[[ 38.0  -6.1]
 [-38.4   6.7]
 [-51.7   9.4]
 [-50.3  -2.0]
 [-51.1   0.7]]
:
[ -6.1 -38.4]

[[ 44.4  31.2  30.3  28.0]
 [-40.1 -44.1 -45.9 -25.2]
 [ 34.4  15.7   5.6  -9.8]]
:
[ 28.0 -45.9  15.7]

[[ -6.2 -40.6 -10.3]
 [ 51.2  35.8  33.5]
 [  2.4  -9.9 -16.1]]
:
[-10.3  35.8   2.4]

[[-16.6 -22.2  20.9 -35.0  26.8]
 [-30.6 -36.1  11.3 -43.7  20.4]
 [-26.0 -26.4  16.6 -20.2   7.7]
 [ 32.9  13.5 -16.3 -32.3  22.4]
 [ 18.9  29.4 -21.8  38.3 -19.9]]
:
[ 26.8 -43.7  16.6  13.5  18.9]

[[ 10.8  22.0  -8.7 -15.2]
 [ 18.9   9.2   0.5  18.3]
 [ -3.3  11.9 -16.0 -45.6]
 [ 15.6  16.3 -14.0   8.5]]
:
[-15.2   0.5  11.9  15.6]

[[-45.9  -7.5  13.6  -7.9 -17.5]
 [ -5.2  -1.1   1.0  -1.2  -1.0]
 [-15.3 -11.3  -3.7  -6.4  21.4]
 [ 54.9  -1.0 -13.5 -16.8  41.7]]
:
[-17.5  -1.2  -3.7  -1.0]

[[ 7.5  4.2  5.7  9.6 13.1]
 [27.0 15.2 20.7 34.6 47.2]]
:
[13.1 34.6]
---
[[ 14.1  11.3   2.6 -55.2]
 [-11.5 -34.8  13.3 -55.2]
 [ 38.4  11.6  11.8 -55.2]
 [-20.2 -36.3  17.7 -55.2]
 [  0.8 -37.7  26.4 -55.2]]
:
[[ 14.1  11.3]
 [-11.5 -34.8]
 [ 38.4  11.6]]

[[-53.1  60.3 -27.3   4.2]
 [-37.1  53.6  41.9 -43.2]
 [ 30.8  48.0 -21.7  16.6]
 [ -4.8  19.5 -14.4  10.5]]
:
[[-53.1  60.3]
 [-37.1  53.6]
 [ 30.8  48.0]]

[[-21.0 -26.1 -49.7]
 [  4.2  21.3   1.6]
 [ -0.7  22.2 -11.7]
 [  5.7 -12.7  14.9]]
:
[[-21.0 -26.1]
 [  4.2  21.3]
 [ -0.7  22.2]]

[[  2.1 -11.6  18.3 -24.8]
 [ -0.7  14.5   4.8  43.6]
 [ -1.8  14.4  10.8  31.7]]
:
[[  2.1 -11.6]
 [ -0.7  14.5]
 [ -1.8  14.4]]

[[22.9 30.4]
 [ 9.0 27.4]
 [22.1 29.7]
 [43.4 34.6]
 [ 9.1 27.3]]
:
[[22.9 30.4]
 [ 9.0 27.4]
 [22.1 29.7]]

[[-25.7 -16.7 -23.0 -60.1 -21.3]
 [-36.3 -43.0 -17.7 -30.1  20.8]
 [-33.8 -13.7 -37.8 -54.4 -23.4]
 [ 12.7   6.1 -19.4  15.0  38.8]]
:
[[-25.7 -16.7]
 [-36.3 -43.0]
 [-33.8 -13.7]]

[[-37.9  13.3 -16.4 -18.7  11.3]
 [ -7.7 -55.5  18.4  24.8  -0.1]
 [-17.8  -0.5  34.3 -15.2  -5.1]
 [ 49.4  -7.3 -12.8 -16.6 -48.5]
 [-18.2  12.4  48.0  40.1 -14.3]]
:
[[-37.9  13.3]
 [ -7.7 -55.5]
 [-17.8  -0.5]]
---
[[-42.1  57.2]
 [  8.1  -0.7]
 [ 39.5   6.5]
 [-35.8  57.2]]
:
[[-42.1  57.2]
 [  8.1  -0.7]
 [ 39.5   6.5]]

[[ -9.0  11.0]
 [-38.7  17.5]
 [  2.6   1.4]
 [ -1.3  49.4]]
:
[[ -9.0  11.0]
 [-38.7  17.5]
 [  2.6   1.4]]

[[-13.0   5.4 -29.7 -54.2]
 [-34.9 -39.8  -7.6  34.1]
 [-32.9 -42.3 -25.3 -15.4]
 [ -4.7 -11.1  -2.2  -0.3]
 [ 23.1   1.7  39.9 -22.7]]
:
[[-13.0   5.4]
 [-34.9 -39.8]
 [-32.9 -42.3]]

[[ -5.5 -47.0  32.6]
 [-15.1 -10.2 -43.0]
 [-11.9  -5.0  31.1]]
:
[[ -5.5 -47.0]
 [-15.1 -10.2]
 [-11.9  -5.0]]

[[-24.2  -8.5 -36.6 -22.4]
 [ -8.4 -21.0 -48.1 -32.5]
 [-20.5 -52.2 -42.4 -13.3]
 [-26.8 -59.1 -15.0  -3.3]
 [ -8.0  -6.1 -28.8   5.8]]
:
[[-24.2  -8.5]
 [ -8.4 -21.0]
 [-20.5 -52.2]]

[[ 22.7  58.4]
 [ 26.4  10.9]
 [ 18.3 -13.4]
 [  6.5 -38.0]
 [-32.7 -20.1]]
:
[[ 22.7  58.4]
 [ 26.4  10.9]
 [ 18.3 -13.4]]
